The rows below fall into families. The same turns and mirrors carry the whole set onto itself and the rows of a family onto each other. For each named row, which other rows are in its family? Write them in the order they are listed.
These 15 rows form 5 families of 3 rows each.
setiz: [-15 -11  -6  -1  -9  19  -8   6   9  -9   4  -3  17   1  17 -12   1  12
  23  -8  -5   4  -2 -13   2 -12  -3  13]
loso: [ -1  -5  17  -9  20   7   0  -9   7  18  10  18   1   3   2   5 -12  17
  -7   7   8  -3  -2 -10  -3   9  -2 -17]
zem: [ 12  20  -6   8 -11  -3 -10   6   5   0  -2 -14 -14   3  -7  11   4  -8
  -4  -5 -29  -5 -11   6 -12   3  11  10]
rut: [  3  14   5  -1  15   7  -3   6   6  36 -10  22   4  14  -5   8   4   1
  -5   0   2  -7   2   6   2  16  -2  -4]
Peza: [ -3   6  16 -10   7  -5   9  16   1   8 -13   7   3   4  -6  11  -7   1
 -13  -5   9  12  10  -1  20  19 -16 -14]
dunon: [  3  -3  19   5  13   5  -2   9  -4  25  -8  12   7  15  -8  10 -22 -13
  -6   8  16  -3   3  -2   9  11 -10  -5]
linim: [-23  -4   6   2  -6   7  10  18  -3 -19  -7  -2  12  -1  -1 -16   6   4
  -3 -13   0  12  23   5   5  -5  -9   6]
fina: [-23   6   2   2  -2  28   3   6   5   0   2 -10  17   7  -7 -23  10   7
   5  -7  -6 -14  -1   2   2  -7   8  10]
Gevi: [ 18  -7 -14  -1   3 -10  -7 -12  -1  -6  -1   3 -10 -12  -2  15  -3   6
 -11  -6 -28  -5  -3   0 -21  -4  -1  -4]
tugav: [-12 -14  -4   2   4  18   7 -14   8 -17  17  -2  16   0   7 -10  -2   7
   2 -10 -17   5   1 -13   7 -12   9   8]
sulep: [-14 -11  -5   7   2  20  -2  11  -7 -11  -4 -12  25   4 -10 -18  -9  -9
   2  -7   0  -1   6  -3  15 -16  -4  12]
Mog: [  2  -3   7 -14   7   7  -9   5  10  26  -7  14   7   4  10  12 -10  16
  12   4  11  -3 -10 -12   2  12 -14 -13]
Sugur: [  0   5  13   1 -19 -13  11  10  -5 -17 -15 -14 -14  -3  -4  17  -5  -9
 -12  -9 -14   0   7   9 -11   6 -11  -1]
bova: [ 15  -4 -10  -2 -17  -8 -12   1   4  -2 -11  -5  -8  -4  12  23  -5   1
  11  -7 -22  -6 -11  -2 -23  -3 -10   4]
fugit: [ 15   0  -2  14  -7 -10 -16  14 -13  -6  -9 -12 -10  -3 -13   8 -15 -14
  -8   2 -16  -2   1   8 -20  -7  -4   6]

Which other rows belong to the same family as tugav? loso, Gevi
Which other rows belong to the same family as bova? setiz, Mog
Which other rows belong to the same family as Peza? linim, Sugur

The rows below fall into families. The same turns and mirrors carry the whole set onto itself and the rows of a family onto each other. For each named row, which other rows are in its family? Write them in the order they are listed.
These 30 rows form 5 families of 6 rows each.
Tuf: [-14   4  -3  -1 -31   5   2  -8   0 -11 -16  -2 -14]
bul: [-13  27  -9  -1  -5  10   4  12  -9   8 -10 -29   3]
tifo: [ -5  16  22  -4 -16   2  23   1   6   4   0  18   9]
Sidi: [  1   9   6  14 -16 -11   2 -14  -1 -14   4   8  -6]
pidaz: [ -4  26   6  -8   7   3   1   9  -1   2 -15 -19  23]
busun: [ -5   6   8  19 -10  -1  18  -6   0   5   4   7 -13]
toz: [  1   4  -6  -5  -6  15 -11 -16   4 -13  -7  -2  -7]
muza: [-15   7   3   0 -24   5  -3 -12  -4 -15 -13   4 -17]
goni: [  1  22  15   2 -12  -3  20   1 -12  -6  13  17  11]
Vinup: [  2  27  11  -6 -17  21  -3 -24  -9  10 -10 -14  15]
pef: [ -6  16   5   5 -11  17  -8 -10 -15   7  -9 -27  12]
ginip: [ -7  30  11 -15   5  11  14   9   5  -3   7   5  18]
zigi: [ -7  43   6 -11 -20   3  21  -1  -4  -4   3  14   1]
Fevit: [-11  36   3 -20   0  11   8  16  -5  -8 -17   0  10]
Vif: [  1  25  24  -3 -10   8  20 -13  -7   6   5  18   7]
Sep: [  5  30  -9 -10 -13   5   2   5  -3   7  -3 -24  23]
tuzel: [ -9  35  -6 -16   3  10  14  16  -3  -7 -15   0   1]
fafiz: [-11  44  14  -9 -17  -3  23   4  -2   0   7  10   5]
ruf: [  1  13   5 -21   6  11  10  11   8  -8  -4   7   9]
veki: [ -4  12  -7  14  -4  11  -5 -18  -4  -7 -10   1 -14]
Kozug: [ -1  17   6 -22 -10   5  12  18   2  -6  -7   2  20]
puf: [ -5  18  -5   3 -33 -11  19   0  -6  -4   8   3  -9]
vin: [  0  33  -5   2 -12  17  -8 -24  -5   4  -9 -14   9]
Ronef: [-19  21   9  -1 -23  19   2 -15  -1  10 -21 -18  -4]
mogo: [  8  20  -2  -5  -3  -6   8   8  -4  11  -3 -23  17]
peno: [  9  10   0  17 -10 -14  10  -8  -5   3   8  -2  -7]
pab: [ -8  15  -1   5 -23 -11  17   7  -8  -5  11   4 -13]
nus: [ -8   8   3   6 -17  13 -11 -24   4  -7   1 -11  -3]
doda: [-18  27   7   6 -23  12  -3 -20  -1  10 -12 -19  -6]
kora: [-13  30  -3   0  -3  10  13   9  -8  16 -14 -27   2]

Which other rows belong to the same family as busun? tifo, Sep, veki, Kozug, vin
Which other rows belong to the same family as peno? toz, Vinup, Vif, ruf, mogo
Which other rows belong to the same family as nus? Sidi, pidaz, goni, pef, ginip
Which other rows belong to the same family as fafiz? bul, muza, Fevit, pab, doda

